In the rows, zero is written as 128.
One hidden turn or mirror swaps the rows below in pairs. Which row is each named row swapped with?
R: [154 127 134 137 129 119 142 122 128 103 125 119  87 125 128 172 108 138
 155 111 111 183 155 120 124 137 115 149 113 115 172 119 122 122 111 173
  97 129 107  94 156 146]
E: [171 126 137 143 119 115 112  86  88 112 163 123 104 132 129 152 129 136
 124 131 117 151 134 140 136 139 142 185 118  81 154 130 122  82 134 143
 156 147 147 117 147 132]
V: [139  91 128 111 109 146 127 117 143 143 153 131 120 130 125 127 143 119
 147 130 129 125 124 116 126 102 181 132 112 100 121 123 150  89 147 130
 158 130 160 135 137 118]
H: [112 132 138 140 115 131 159 107 146 109 119 108 107 135 103 142 135 140
 163 137 112 162 141 116 105 146 125 131  93  96 162 109 144 130 120 162
  88 106 115  90 145 145]
P: [164 134 138 139 117 114 124  78 107  91 176 118 104 130 133 143 135 128
 130 133 110 139 136 132 141 148 147 170 109  85 160 140 125  92 139 144
 151 149 150 116 152 136]
F: [175 111 116 155 129 122 108 121 120 142 122 134 114 122 127 151 126 148
 148 124 118 183 116 125 158 126 127 167 147  91 111 138 124  74 122 141
 141 150 147 131 146 116]
L: [124 112 130 124 115 142 131 124 155 142 140 134 144 122 116 137 142 121
 151 129 133 111 116 112 124 114 172 119  81  97 138 128 161 104 125 136
 149 125 160 138 134 123]
B: [160 134 123 141 142 108 132 124 134  78 120 104  96 133 129 161 120 154
 145 134 107 165 129 114 130 135 111 136 112 118 164 110 119 136 121 184
 105 116 115 116 138 151]
A: [181 129 129 146 123 115 113  81 102 111 154 123 111 125 131 144 120 145
 134 125 118 165 126 137 154 137 127 186 127  89 147 133 118  84 129 145
 150 147 152 118 146 125]
J: [143 113 125 129 113 163 128 104 139 148 153 122 120 141 115 116 150 126
 152 146 128 104 125 113 108 121 167 123 103 122 124 117 133  82 145 150
 136 105 147 122 116 123]
G: [107 114 127 125  99 156 142 115 162 144 124 111 131 140 103 119 136 128
 152 131 119 129 128 114 101 133 159 118  96  95 128 117 164 104 140 140
 125 104 143 111 126 120]
W: [124 119 128 156 134 118 160 142 143 100 146  91 114 154 121 189 139 135
 154 138 132 145 131 128  99 136 119 132 108 105 160 124 128 136 116 141
 123 120 102 108 112 140]
X: [149 142 126 158 138 133 143 120 133 112 124 115  92 146 120 152 130 141
 174 139 107 158 153 111 110 143 114 125 107 129 152 109 109 106 117 173
  86 115 111  94 141 150]
K: [133 138 136 147 137 119 145 125 141 107 121 124 115 122 113 175 118 138
 152 113 119 160 141 110 121 141 116 135  84 110 182 121 137 133  94 171
  98 124 116 105 151 148]
Y: [120 110 126 131 106 144 149 136 148 129 145 101 133 140 129 177 145 126
 151 144 145 111 112 142 102 120 148 122 109 102 139 140 137 114 130 126
 145 110 124 120  97 123]
U: [163 108 109 148 127 132 117 153 131 159 108 128 114 124 124 157 119 156
 144 115 136 181 114 113 149 114 125 145 148 101 116 133 127  81 115 146
 116 142 135 120 140 120]
S: [138 116 129 117 107 137 115 118 156 124 133 133 120 131 131 131 132 127
 144 131 120 117  88 118 114 108 175 131 111 115 114 136 138  79 139 136
 156 113 145 138 112 132]
Z: [168 110 110 153 128 130 111 144 120 153 116 134 106 129 131 158 118 152
 144 133 130 184 125 130 152 121 120 154 140  89 113 133 119  79 118 143
 138 154 137 125 148 117]

R swaps with V
K swaps with L
P swaps with U
X swaps with J

One hidden turn or mirror swaps the rows below in pairs. Which row is each named row swapped with?
kitel: [123 135 113 123 100 158 148 128 132 115 142 149 102]
sif: [141 121 121 106 136 135 149 157 161 122 118 115 140]
Bif: [108 122 152 132 128 125 141 111  91 130 128 123 132]
sutib: [166 124 149 111 118 109 108 119 121 101 127 132 127]
fale: [134 139 111  97 139 153 137 110 143 127 140 118  94]
Vakop: [113 141 115 120 131 124 169 141 120 126 143 136 106]
mutiz: [142 132 124 121 113 106 140 161 151 141 133 139 107]
nufiv: [125 130 142 114 141 115 164  93 135 135 124 149 130]
vir: [135 124 132 136 143 152 108 152 108 132 150 118 121]
Niz: [110 131 148 121 135 137 151 118  95 131 146 116 128]
larok: [150 112 119 137 121 131  90 119 148 119 111 115 141]
bas: [146 133 150 110 128 115 136  89 126 116 106 151 119]
Tig: [162 115 122 127 109 121  97 125 136 108 150 128 133]
siko: [133 109 125 142 113 128  95 114 137 129 100 117 141]
bufu: [121 126 127 147 143 145 132 125 145 159 101 149 117]
Kinor: [111 133 153 134 132 121 156 111  98 130 132 142 125]
feda: [139 116 115 144 105 130 103 126 156 141 102 126 135]
gage: [142 125  86 122 126 136 119 139 162 120 121 116 117]

sif swaps with kitel
Tig swaps with nufiv
bas swaps with sutib
mutiz swaps with fale

